In the data rows, the value 50 means zero.
Each pair is two rows. How far apart are they, by a hidden measure? 0 means very close, and 40 very far. Two or three weighted sums of its numbers give each row a place; it is the straight-line distance between the places.
{73, 71, 67, 66, 82, 61, 80, 70, 71, 71, 71, 77, 69, 74, 76, 71}
{63, 63, 72, 73, 59, 68, 55, 59, 54, 60, 60, 53, 66, 58, 56, 60} 9
{41, 51, 35, 33, 53, 35, 47, 51, 44, 46, 38, 52, 37, 41, 59, 57}
{33, 37, 30, 35, 38, 28, 34, 32, 36, 28, 31, 46, 24, 33, 43, 45} 10
{19, 45, 31, 35, 41, 44, 25, 23, 26, 22, 18, 50, 27, 29, 51, 44}
{44, 36, 42, 44, 32, 38, 46, 44, 50, 43, 38, 28, 43, 42, 39, 28} 17
{67, 59, 57, 50, 59, 51, 65, 65, 60, 62, 64, 56, 58, 61, 51, 57}
{47, 29, 52, 63, 34, 69, 43, 39, 42, 47, 43, 32, 65, 39, 31, 21} 35
{38, 37, 20, 21, 42, 27, 41, 36, 42, 41, 38, 46, 25, 35, 34, 38}
{57, 56, 55, 53, 49, 61, 57, 49, 60, 52, 58, 49, 65, 62, 50, 57} 23
{36, 63, 42, 46, 63, 43, 46, 44, 39, 41, 42, 67, 51, 33, 63, 68}
{67, 56, 56, 59, 49, 65, 57, 60, 60, 66, 61, 56, 59, 58, 53, 55} 12
{42, 56, 37, 45, 57, 32, 36, 33, 40, 34, 39, 65, 32, 39, 69, 68}
{46, 61, 38, 38, 53, 34, 44, 35, 38, 39, 39, 56, 36, 33, 62, 61} 13
{54, 54, 64, 68, 63, 61, 51, 54, 54, 48, 57, 66, 57, 61, 70, 70}
{56, 52, 42, 41, 53, 51, 57, 57, 51, 59, 45, 57, 50, 53, 44, 42} 24
{53, 49, 48, 41, 45, 47, 51, 40, 44, 36, 42, 44, 44, 46, 40, 37}
{35, 56, 44, 37, 49, 42, 42, 40, 35, 44, 38, 45, 37, 47, 49, 50} 19
{52, 58, 44, 41, 54, 44, 55, 60, 49, 43, 48, 56, 48, 55, 51, 55}
{37, 47, 45, 43, 44, 44, 41, 38, 45, 40, 42, 48, 39, 36, 55, 54} 14
{52, 37, 47, 50, 26, 59, 53, 52, 64, 52, 58, 31, 53, 58, 24, 34}
{57, 42, 63, 67, 40, 72, 50, 56, 57, 57, 52, 47, 65, 52, 45, 43} 24
{43, 57, 32, 40, 60, 32, 50, 51, 43, 41, 58, 66, 29, 48, 57, 52}
{62, 45, 57, 53, 44, 50, 61, 66, 62, 62, 60, 43, 64, 61, 48, 47} 15
{20, 33, 25, 23, 37, 22, 10, 16, 20, 19, 16, 34, 20, 19, 36, 31}
{67, 53, 49, 57, 47, 62, 65, 66, 65, 71, 58, 43, 59, 67, 49, 54} 14
{54, 67, 66, 55, 75, 61, 52, 53, 54, 58, 54, 63, 53, 46, 66, 75}
{56, 76, 69, 66, 80, 61, 56, 61, 55, 60, 57, 83, 63, 60, 90, 81} 26
{30, 49, 31, 30, 44, 31, 27, 37, 32, 32, 28, 48, 26, 34, 52, 54}
{30, 45, 31, 35, 43, 35, 19, 25, 24, 25, 24, 41, 36, 25, 46, 47} 15
{46, 50, 33, 43, 56, 38, 62, 53, 56, 63, 58, 66, 43, 54, 59, 61}
{66, 68, 64, 64, 61, 61, 62, 68, 73, 72, 70, 60, 57, 66, 55, 61} 6
{47, 61, 39, 42, 57, 42, 61, 52, 52, 52, 52, 61, 44, 61, 58, 57}
{60, 43, 61, 65, 50, 68, 50, 51, 53, 55, 59, 40, 70, 54, 40, 47} 14
{55, 44, 58, 67, 42, 58, 49, 61, 53, 56, 56, 33, 67, 63, 42, 42}
{43, 49, 43, 47, 49, 40, 44, 42, 34, 39, 41, 39, 41, 42, 53, 41} 18
{46, 51, 54, 49, 51, 50, 42, 41, 41, 42, 42, 44, 46, 39, 53, 57}
{71, 46, 79, 64, 42, 67, 61, 65, 63, 63, 62, 44, 69, 63, 38, 43} 11
{36, 63, 35, 30, 58, 33, 37, 35, 33, 32, 27, 61, 35, 28, 53, 60}
{53, 30, 28, 43, 35, 44, 49, 61, 54, 47, 52, 36, 46, 50, 36, 30} 29
{65, 48, 74, 75, 39, 68, 61, 62, 70, 62, 68, 42, 68, 65, 50, 46}
{63, 59, 50, 52, 53, 55, 61, 58, 63, 55, 55, 62, 52, 65, 61, 62} 10
{62, 58, 58, 58, 69, 60, 66, 64, 60, 58, 65, 65, 54, 59, 63, 63}
{52, 26, 55, 63, 27, 55, 45, 51, 52, 56, 50, 35, 67, 49, 31, 33} 30
{55, 65, 60, 58, 66, 54, 52, 50, 58, 57, 57, 58, 57, 44, 54, 66}
{64, 62, 56, 60, 57, 62, 59, 62, 61, 59, 59, 58, 67, 65, 63, 64} 16
{66, 60, 63, 60, 57, 59, 64, 67, 64, 63, 66, 60, 59, 61, 64, 51}
{20, 43, 25, 21, 35, 17, 13, 12, 14, 17, 22, 41, 22, 21, 36, 34} 21
{61, 54, 57, 47, 54, 48, 59, 59, 58, 58, 53, 49, 50, 58, 45, 52}
{35, 56, 40, 31, 56, 45, 32, 41, 33, 39, 32, 53, 34, 41, 50, 48} 13
{50, 52, 40, 37, 52, 45, 45, 43, 47, 48, 43, 54, 44, 47, 56, 51}
{35, 52, 36, 40, 54, 38, 36, 29, 26, 31, 36, 55, 35, 28, 54, 59} 14
{49, 42, 63, 61, 32, 57, 48, 50, 49, 51, 45, 38, 60, 52, 33, 37}
{43, 39, 40, 41, 44, 29, 45, 41, 41, 48, 48, 39, 40, 39, 39, 41} 22
{41, 26, 34, 37, 17, 37, 44, 42, 54, 47, 47, 24, 36, 48, 15, 21}
{50, 68, 52, 59, 62, 57, 45, 44, 52, 53, 53, 67, 51, 50, 65, 79} 18
{54, 53, 57, 44, 44, 42, 44, 54, 50, 47, 51, 51, 52, 54, 47, 46}
{66, 56, 56, 55, 44, 57, 67, 68, 69, 74, 73, 55, 57, 68, 50, 48} 11
{54, 55, 51, 53, 58, 49, 50, 66, 57, 61, 55, 55, 50, 62, 52, 54}
{39, 45, 42, 48, 47, 42, 38, 41, 38, 37, 33, 45, 38, 40, 49, 49} 4
{55, 56, 49, 48, 54, 52, 52, 50, 55, 49, 51, 54, 55, 55, 49, 53}
{74, 63, 59, 53, 66, 65, 65, 71, 61, 66, 71, 62, 70, 68, 57, 62} 9
{37, 38, 40, 46, 33, 39, 41, 34, 30, 40, 33, 35, 42, 44, 35, 38}
{32, 41, 20, 13, 36, 26, 42, 41, 39, 38, 40, 38, 19, 35, 47, 42} 31
{47, 50, 44, 42, 46, 42, 43, 47, 50, 54, 48, 46, 41, 46, 50, 50}
{62, 51, 52, 50, 50, 51, 62, 59, 64, 55, 60, 44, 56, 59, 51, 49} 9
{69, 47, 82, 80, 49, 78, 71, 76, 74, 74, 72, 45, 78, 78, 49, 49}
{69, 71, 68, 61, 71, 64, 78, 77, 77, 71, 71, 71, 70, 69, 68, 73} 18
{45, 34, 55, 53, 41, 43, 49, 43, 49, 46, 52, 33, 51, 50, 38, 39}
{57, 62, 38, 43, 51, 31, 57, 55, 55, 48, 59, 45, 46, 58, 55, 51} 15
{47, 31, 33, 39, 35, 37, 56, 52, 53, 47, 48, 43, 46, 49, 35, 37}
{67, 57, 64, 66, 68, 63, 74, 64, 62, 71, 64, 58, 70, 66, 63, 52} 19
{52, 46, 54, 53, 38, 53, 46, 53, 58, 54, 57, 44, 53, 53, 39, 39}
{61, 81, 59, 67, 78, 58, 57, 61, 54, 61, 65, 73, 54, 54, 78, 69} 16
{32, 51, 44, 43, 48, 39, 35, 28, 26, 34, 26, 53, 36, 31, 54, 49}
{51, 47, 54, 51, 48, 55, 49, 47, 48, 46, 46, 52, 47, 52, 44, 50} 6
{85, 84, 75, 75, 83, 75, 73, 91, 81, 82, 76, 77, 75, 78, 87, 80}
{53, 46, 53, 47, 35, 48, 56, 54, 48, 57, 56, 45, 60, 58, 31, 33} 28
{25, 49, 43, 41, 49, 46, 23, 28, 22, 21, 22, 51, 36, 22, 53, 52}
{46, 58, 44, 41, 56, 43, 36, 34, 44, 42, 48, 65, 35, 41, 57, 48} 21
{40, 60, 43, 46, 58, 39, 39, 43, 41, 45, 49, 58, 41, 39, 66, 58}
{64, 80, 74, 73, 75, 65, 66, 57, 68, 67, 70, 78, 66, 60, 82, 75} 17
{40, 30, 26, 27, 33, 28, 32, 33, 29, 30, 38, 36, 20, 36, 33, 35}
{43, 46, 39, 34, 46, 30, 39, 39, 33, 47, 40, 46, 42, 41, 41, 41} 13
{60, 56, 49, 49, 62, 50, 55, 59, 60, 56, 58, 50, 54, 58, 59, 54}
{72, 58, 53, 58, 70, 61, 67, 75, 71, 69, 77, 57, 68, 71, 56, 56} 3
{69, 68, 55, 54, 68, 54, 60, 64, 63, 64, 56, 66, 49, 55, 62, 62}
{41, 50, 44, 48, 43, 47, 49, 49, 57, 45, 46, 49, 47, 55, 45, 42} 14
{56, 42, 64, 61, 46, 67, 48, 47, 46, 54, 36, 45, 64, 49, 44, 40}
{51, 66, 52, 61, 66, 51, 56, 44, 46, 51, 50, 70, 54, 40, 68, 66} 11
{47, 61, 39, 43, 67, 40, 40, 44, 41, 45, 35, 69, 38, 48, 63, 66}
{49, 49, 50, 49, 44, 48, 65, 59, 57, 54, 57, 46, 47, 60, 46, 45} 5
{58, 59, 59, 59, 61, 59, 65, 54, 61, 56, 70, 61, 57, 56, 57, 57}
{78, 73, 71, 71, 73, 69, 80, 73, 81, 71, 73, 78, 73, 73, 72, 74} 12
{53, 36, 61, 70, 41, 64, 56, 53, 53, 61, 55, 30, 58, 54, 42, 42}
{32, 55, 47, 42, 49, 46, 30, 33, 32, 30, 31, 49, 45, 35, 52, 54} 13
{33, 44, 21, 26, 37, 30, 36, 45, 34, 38, 38, 36, 25, 35, 47, 40}
{38, 30, 50, 46, 26, 48, 38, 35, 44, 44, 50, 21, 43, 45, 26, 27} 18
{45, 67, 40, 46, 61, 37, 43, 49, 43, 42, 50, 70, 47, 40, 63, 70}
{42, 59, 45, 49, 56, 46, 46, 49, 38, 53, 50, 60, 43, 42, 61, 55} 17
{59, 44, 69, 68, 43, 68, 54, 54, 63, 54, 50, 45, 63, 54, 45, 47}
{38, 37, 63, 58, 42, 58, 43, 45, 47, 40, 48, 45, 56, 43, 39, 39} 10
{54, 62, 65, 66, 72, 56, 53, 56, 50, 47, 53, 73, 59, 60, 70, 81}
{57, 45, 41, 42, 62, 39, 51, 54, 48, 56, 53, 53, 44, 52, 51, 59} 28
{45, 61, 58, 51, 60, 58, 45, 51, 53, 43, 54, 65, 50, 43, 59, 63}
{59, 62, 58, 65, 57, 56, 67, 68, 65, 63, 67, 55, 59, 62, 58, 67} 9
{49, 42, 57, 65, 36, 61, 45, 56, 53, 41, 53, 34, 61, 45, 34, 36}
{31, 54, 36, 34, 54, 29, 29, 30, 31, 35, 32, 57, 37, 33, 50, 57} 15
{46, 35, 37, 38, 26, 32, 42, 51, 54, 51, 46, 30, 35, 51, 23, 39}
{55, 68, 59, 56, 68, 60, 48, 57, 51, 52, 54, 62, 57, 43, 60, 63} 22
{51, 34, 59, 61, 30, 57, 54, 52, 55, 45, 56, 36, 55, 50, 36, 37}
{55, 62, 51, 67, 52, 59, 57, 58, 55, 59, 65, 60, 60, 59, 56, 54} 11
{48, 53, 30, 33, 51, 36, 37, 41, 44, 53, 49, 41, 38, 48, 52, 44}
{45, 54, 48, 50, 56, 46, 45, 47, 49, 40, 40, 66, 51, 41, 64, 60} 21
{36, 46, 50, 41, 44, 47, 25, 34, 28, 32, 32, 50, 45, 25, 46, 48}
{54, 73, 65, 65, 68, 60, 59, 54, 56, 55, 57, 71, 67, 55, 72, 70} 16
{49, 43, 45, 38, 46, 34, 41, 46, 54, 49, 49, 44, 47, 53, 48, 59}
{48, 36, 59, 51, 33, 54, 51, 49, 51, 51, 48, 36, 56, 47, 34, 36} 9
{63, 50, 64, 49, 52, 55, 59, 57, 57, 52, 58, 56, 54, 62, 62, 48}
{49, 27, 44, 43, 39, 50, 43, 50, 44, 54, 46, 27, 48, 51, 32, 33} 9
{65, 61, 59, 54, 61, 61, 64, 60, 66, 68, 60, 55, 66, 68, 61, 55}
{44, 45, 40, 39, 41, 42, 49, 42, 45, 41, 44, 36, 39, 47, 39, 43} 20
{45, 39, 40, 36, 47, 38, 48, 44, 50, 43, 42, 38, 38, 47, 41, 44}
{59, 50, 56, 55, 52, 56, 57, 59, 61, 66, 63, 45, 62, 61, 45, 51} 15
{28, 37, 30, 38, 43, 41, 28, 30, 24, 38, 24, 43, 36, 29, 44, 44}
{38, 60, 48, 45, 49, 44, 39, 50, 42, 34, 40, 45, 38, 40, 52, 50} 16
{20, 45, 38, 48, 40, 43, 25, 28, 25, 29, 23, 43, 35, 27, 43, 52}
{53, 45, 62, 53, 43, 54, 50, 47, 47, 54, 58, 46, 48, 52, 37, 41} 7
{18, 35, 23, 27, 42, 23, 21, 17, 22, 28, 12, 39, 15, 24, 36, 35}
{40, 48, 29, 29, 47, 31, 47, 44, 50, 53, 50, 43, 34, 50, 46, 53} 15
{60, 49, 55, 58, 50, 65, 69, 58, 60, 67, 59, 51, 62, 60, 59, 43}
{70, 73, 74, 61, 72, 68, 70, 80, 70, 73, 66, 76, 68, 75, 71, 66} 27
{33, 46, 36, 36, 47, 34, 31, 29, 33, 29, 29, 47, 39, 32, 48, 53}
{32, 24, 50, 46, 30, 40, 31, 30, 32, 28, 34, 23, 47, 36, 27, 37} 8
{46, 31, 57, 53, 38, 52, 48, 44, 45, 46, 37, 51, 54, 43, 39, 37}
{58, 56, 33, 40, 63, 42, 52, 54, 47, 59, 56, 56, 46, 56, 65, 58} 24
{35, 28, 25, 26, 17, 19, 33, 36, 32, 28, 35, 12, 20, 39, 17, 17}
{21, 09, 36, 38, 23, 35, 29, 26, 25, 25, 23, 25, 35, 19, 18, 19} 18
{62, 52, 72, 67, 50, 72, 63, 62, 62, 63, 59, 56, 73, 70, 47, 52}
{81, 64, 74, 75, 69, 81, 82, 83, 83, 82, 84, 63, 78, 77, 64, 65} 21
{64, 68, 69, 65, 72, 62, 74, 71, 76, 68, 70, 64, 72, 70, 78, 68}
{57, 32, 47, 55, 31, 53, 53, 56, 63, 54, 54, 37, 44, 44, 35, 38} 14
{63, 32, 57, 54, 37, 58, 56, 55, 54, 52, 59, 31, 58, 54, 43, 47}
{26, 56, 30, 34, 55, 36, 34, 34, 25, 27, 30, 54, 29, 27, 59, 57} 13
{48, 39, 57, 51, 38, 54, 47, 60, 51, 56, 47, 39, 43, 56, 33, 38}
{58, 34, 48, 52, 43, 52, 60, 60, 54, 54, 61, 41, 58, 61, 40, 39} 24
{60, 67, 62, 60, 63, 68, 66, 71, 61, 69, 63, 59, 59, 66, 70, 58}
{53, 52, 45, 46, 47, 46, 53, 59, 50, 53, 55, 38, 57, 55, 52, 50} 19
{57, 48, 58, 63, 57, 57, 54, 66, 54, 65, 56, 49, 61, 66, 60, 56}
{63, 55, 54, 59, 52, 54, 55, 59, 59, 63, 65, 50, 62, 63, 47, 49} 27
{66, 77, 74, 66, 70, 67, 72, 70, 73, 74, 75, 80, 66, 70, 72, 75}
{35, 46, 24, 27, 50, 35, 35, 31, 27, 30, 32, 53, 23, 29, 45, 51} 30
{43, 34, 63, 59, 37, 56, 53, 35, 36, 39, 46, 42, 60, 47, 30, 39}
{39, 45, 26, 26, 42, 24, 43, 39, 36, 33, 37, 38, 25, 38, 41, 39} 31
{51, 62, 55, 55, 67, 53, 52, 43, 48, 49, 47, 65, 50, 41, 70, 64}
{53, 59, 57, 55, 55, 59, 52, 51, 64, 60, 54, 60, 54, 54, 63, 62} 12
{46, 31, 55, 48, 33, 49, 44, 48, 45, 49, 47, 32, 54, 45, 31, 23}
{68, 67, 67, 58, 71, 65, 71, 69, 69, 78, 77, 70, 73, 73, 61, 62} 12
{77, 66, 75, 61, 66, 63, 76, 74, 71, 68, 68, 71, 62, 71, 78, 63}
{42, 56, 43, 37, 57, 45, 39, 46, 41, 38, 40, 62, 42, 37, 62, 64} 15
{45, 42, 61, 61, 42, 63, 58, 51, 58, 48, 52, 43, 52, 53, 48, 47}
{78, 44, 77, 73, 42, 71, 71, 65, 71, 77, 66, 49, 76, 59, 44, 41} 20
{82, 75, 75, 76, 78, 74, 85, 75, 81, 82, 76, 68, 77, 82, 80, 76}
{35, 40, 32, 39, 41, 39, 43, 49, 47, 47, 38, 49, 36, 41, 40, 40} 14
{68, 37, 48, 49, 45, 49, 57, 61, 67, 63, 64, 47, 42, 69, 39, 48}
{44, 41, 52, 50, 45, 52, 43, 44, 45, 45, 44, 47, 55, 43, 48, 46} 12
{32, 27, 26, 33, 22, 25, 35, 24, 27, 23, 28, 25, 26, 25, 29, 22}
{56, 41, 67, 74, 42, 69, 55, 60, 66, 69, 63, 44, 72, 69, 45, 47} 34
{55, 59, 54, 46, 48, 54, 53, 54, 60, 54, 51, 54, 55, 56, 53, 60}
{56, 58, 50, 50, 62, 44, 50, 56, 56, 59, 52, 61, 49, 52, 58, 59} 11
{32, 17, 36, 25, 21, 30, 28, 36, 37, 36, 38, 26, 28, 37, 20, 23}
{43, 46, 50, 48, 44, 45, 42, 41, 47, 46, 43, 39, 47, 43, 36, 41} 11
{54, 35, 50, 58, 34, 52, 53, 50, 49, 45, 50, 31, 50, 61, 37, 36}
{25, 48, 29, 35, 52, 34, 17, 35, 24, 23, 25, 51, 35, 26, 49, 57} 13
{37, 60, 45, 47, 56, 51, 39, 44, 42, 40, 39, 61, 41, 43, 54, 64}
{54, 41, 57, 63, 42, 60, 51, 60, 49, 59, 57, 45, 61, 58, 48, 43} 20
{38, 55, 43, 42, 48, 43, 46, 34, 33, 42, 44, 49, 42, 40, 57, 58}
{51, 52, 61, 51, 55, 59, 56, 54, 51, 50, 50, 60, 51, 60, 59, 57} 16
{62, 51, 67, 68, 47, 73, 62, 57, 64, 53, 56, 53, 65, 61, 52, 49}
{10, 37, 24, 16, 36, 16, 11, 11, 06, 06, 13, 45, 15, 15, 35, 36} 28
{28, 50, 33, 34, 47, 34, 25, 32, 24, 36, 27, 55, 37, 28, 50, 45}
{31, 53, 42, 43, 49, 40, 36, 37, 43, 31, 35, 55, 38, 38, 52, 54} 7
{33, 33, 35, 33, 37, 35, 40, 43, 43, 31, 44, 38, 34, 35, 43, 35}
{47, 19, 50, 55, 22, 46, 44, 46, 44, 44, 49, 25, 54, 44, 28, 24} 20
{56, 50, 53, 50, 52, 49, 59, 68, 52, 56, 54, 49, 49, 58, 50, 43}
{32, 61, 44, 41, 53, 42, 30, 33, 31, 35, 33, 47, 43, 28, 47, 51} 20
{58, 68, 50, 56, 70, 64, 50, 55, 54, 58, 52, 67, 57, 65, 62, 75}
{44, 53, 50, 44, 61, 48, 44, 41, 42, 44, 40, 55, 41, 44, 58, 56} 17
{52, 60, 53, 55, 46, 53, 57, 49, 59, 62, 64, 53, 54, 53, 57, 49}
{65, 59, 78, 77, 53, 77, 55, 66, 60, 62, 65, 53, 71, 67, 56, 59} 25
{63, 69, 60, 55, 67, 48, 65, 68, 65, 64, 68, 61, 66, 61, 67, 58}
{56, 73, 53, 57, 66, 49, 56, 45, 52, 55, 57, 74, 53, 56, 69, 75} 23
{43, 59, 50, 50, 60, 52, 50, 52, 50, 46, 40, 67, 48, 49, 70, 65}
{30, 44, 36, 38, 46, 39, 35, 18, 32, 27, 25, 52, 37, 20, 40, 54} 29
{49, 52, 31, 24, 45, 34, 44, 43, 46, 44, 50, 47, 23, 44, 43, 47}
{48, 60, 56, 53, 75, 54, 49, 48, 53, 46, 54, 63, 56, 52, 72, 70} 26
{56, 47, 42, 44, 47, 40, 58, 56, 53, 64, 55, 43, 51, 58, 44, 43}
{67, 49, 84, 83, 56, 82, 68, 63, 67, 62, 66, 51, 80, 63, 53, 50} 20
{47, 45, 37, 35, 41, 39, 42, 45, 48, 43, 43, 33, 44, 39, 43, 41}
{30, 49, 32, 35, 45, 27, 29, 32, 27, 29, 32, 53, 34, 36, 42, 51} 30
{63, 47, 73, 77, 49, 74, 69, 64, 68, 64, 62, 52, 76, 57, 41, 53}
{49, 67, 50, 51, 67, 48, 40, 45, 40, 44, 38, 64, 47, 40, 70, 59} 21
{23, 42, 57, 39, 46, 46, 36, 32, 26, 35, 30, 58, 44, 28, 48, 48}
{70, 62, 66, 57, 59, 73, 74, 76, 65, 70, 71, 71, 74, 69, 63, 58} 20
{70, 72, 66, 66, 64, 64, 65, 75, 66, 69, 66, 58, 68, 70, 67, 68}
{57, 49, 68, 68, 51, 65, 66, 56, 57, 55, 56, 39, 61, 61, 45, 45} 5
{32, 49, 43, 51, 50, 46, 47, 35, 39, 35, 32, 49, 38, 33, 53, 53}
{69, 62, 58, 69, 66, 73, 67, 64, 66, 67, 63, 64, 70, 66, 64, 62} 19
{36, 62, 42, 49, 63, 41, 41, 29, 37, 38, 37, 58, 40, 40, 61, 63}
{24, 27, 38, 44, 23, 35, 33, 30, 29, 32, 34, 34, 36, 28, 21, 27} 8
{47, 39, 43, 39, 36, 32, 46, 38, 48, 50, 49, 37, 40, 36, 31, 31}
{36, 61, 49, 44, 54, 49, 28, 35, 37, 35, 41, 64, 46, 33, 63, 59} 20
{70, 44, 54, 63, 42, 60, 66, 55, 61, 61, 66, 35, 57, 64, 44, 42}
{72, 58, 58, 48, 52, 58, 68, 71, 72, 68, 73, 46, 65, 70, 56, 54} 8
{39, 18, 32, 41, 24, 26, 38, 35, 37, 39, 37, 29, 34, 32, 31, 27}
{55, 59, 66, 62, 63, 57, 62, 63, 64, 64, 59, 58, 52, 67, 55, 59} 25
{32, 37, 20, 24, 43, 25, 39, 34, 39, 28, 31, 38, 25, 32, 33, 41}
{59, 48, 47, 58, 49, 56, 72, 66, 64, 61, 57, 51, 52, 68, 49, 46} 27
{53, 42, 50, 43, 47, 48, 57, 39, 50, 54, 54, 39, 40, 47, 44, 43}
{54, 44, 66, 66, 44, 71, 59, 44, 48, 52, 53, 45, 61, 56, 40, 39} 21
{56, 40, 60, 60, 38, 54, 54, 63, 57, 64, 59, 45, 53, 55, 41, 33}
{65, 42, 73, 59, 35, 66, 68, 59, 67, 64, 63, 41, 72, 55, 39, 40} 18
{37, 52, 37, 37, 48, 55, 39, 43, 28, 34, 32, 48, 41, 38, 47, 46}
{39, 59, 33, 39, 62, 41, 37, 31, 38, 37, 37, 56, 34, 35, 57, 59} 17
{72, 66, 57, 68, 64, 62, 60, 59, 62, 65, 67, 57, 57, 64, 59, 59}
{46, 45, 57, 51, 47, 54, 61, 49, 51, 54, 58, 44, 58, 55, 46, 53} 16
{54, 48, 52, 45, 49, 47, 61, 53, 56, 52, 62, 54, 51, 48, 55, 53}
{42, 50, 46, 42, 48, 48, 39, 35, 41, 40, 37, 53, 47, 30, 56, 55} 7
{63, 49, 54, 52, 60, 52, 57, 58, 65, 68, 59, 57, 52, 61, 55, 56}
{18, 43, 28, 33, 41, 31, 15, 23, 23, 22, 24, 48, 27, 24, 46, 38} 4
{41, 21, 31, 31, 31, 40, 36, 40, 44, 38, 40, 22, 28, 38, 24, 24}
{52, 46, 37, 37, 36, 36, 42, 40, 48, 49, 50, 56, 38, 42, 40, 44} 35
{66, 62, 58, 54, 61, 56, 64, 64, 65, 58, 64, 62, 55, 74, 64, 60}
{75, 69, 71, 72, 65, 71, 70, 71, 77, 72, 81, 69, 75, 73, 71, 70} 15
{56, 76, 67, 59, 82, 61, 50, 54, 52, 53, 55, 77, 58, 54, 82, 83}
{60, 57, 59, 53, 56, 58, 65, 59, 65, 63, 58, 51, 64, 62, 55, 58} 18
{43, 48, 36, 40, 40, 35, 40, 43, 44, 38, 40, 54, 45, 42, 50, 51}
{43, 68, 45, 40, 61, 49, 40, 47, 48, 40, 51, 65, 44, 38, 62, 65} 16
{44, 48, 45, 46, 37, 38, 48, 45, 40, 47, 42, 41, 50, 46, 49, 36}
{52, 35, 51, 47, 34, 58, 36, 37, 46, 42, 42, 40, 48, 39, 43, 39} 10
{41, 51, 46, 37, 50, 39, 31, 33, 34, 41, 36, 39, 32, 32, 50, 41}
{80, 81, 77, 70, 74, 78, 75, 83, 75, 78, 73, 68, 70, 74, 70, 76} 19
{50, 33, 41, 47, 33, 52, 45, 54, 47, 45, 44, 26, 48, 51, 32, 31}
{47, 49, 48, 42, 52, 42, 47, 57, 44, 51, 51, 52, 39, 50, 49, 46} 18
{71, 69, 64, 64, 70, 67, 70, 72, 69, 77, 64, 72, 65, 72, 69, 70}
{44, 43, 35, 31, 45, 27, 45, 41, 44, 42, 39, 45, 31, 42, 37, 42} 25
{82, 85, 81, 84, 78, 78, 86, 89, 91, 86, 76, 83, 76, 87, 86, 87}
{34, 39, 26, 28, 42, 15, 32, 33, 34, 31, 36, 33, 26, 39, 33, 33} 38
{59, 53, 55, 51, 59, 47, 62, 49, 58, 52, 59, 54, 57, 57, 54, 55}
{49, 50, 35, 33, 65, 30, 45, 41, 47, 55, 50, 64, 37, 41, 59, 59} 7
{45, 42, 48, 51, 48, 50, 47, 43, 51, 52, 46, 40, 49, 47, 39, 39}
{35, 63, 48, 46, 59, 49, 49, 57, 45, 48, 54, 62, 49, 51, 73, 65} 22
{62, 59, 54, 53, 61, 58, 65, 60, 60, 57, 57, 59, 48, 61, 59, 55}
{65, 55, 68, 68, 46, 67, 72, 72, 67, 64, 71, 43, 66, 71, 48, 54} 14
{56, 61, 54, 55, 67, 55, 60, 48, 49, 58, 57, 59, 52, 51, 64, 53}
{36, 65, 48, 50, 61, 54, 39, 34, 47, 35, 31, 63, 41, 41, 72, 53} 11
{55, 61, 56, 51, 59, 46, 60, 59, 50, 58, 56, 49, 48, 60, 63, 49}
{51, 65, 53, 48, 57, 57, 51, 43, 55, 48, 49, 59, 56, 54, 64, 61} 25
{41, 68, 61, 59, 64, 52, 35, 43, 41, 46, 44, 71, 49, 48, 68, 64}
{70, 42, 67, 65, 47, 71, 61, 69, 74, 77, 69, 50, 66, 64, 42, 43} 22
{64, 61, 48, 54, 60, 54, 56, 52, 60, 55, 59, 54, 56, 62, 67, 58}
{70, 66, 65, 57, 68, 64, 64, 57, 65, 67, 64, 66, 68, 62, 72, 69} 9
{54, 45, 54, 44, 49, 47, 52, 62, 60, 59, 53, 46, 53, 60, 57, 53}
{48, 64, 54, 49, 66, 47, 44, 43, 42, 50, 41, 61, 41, 49, 62, 68} 15
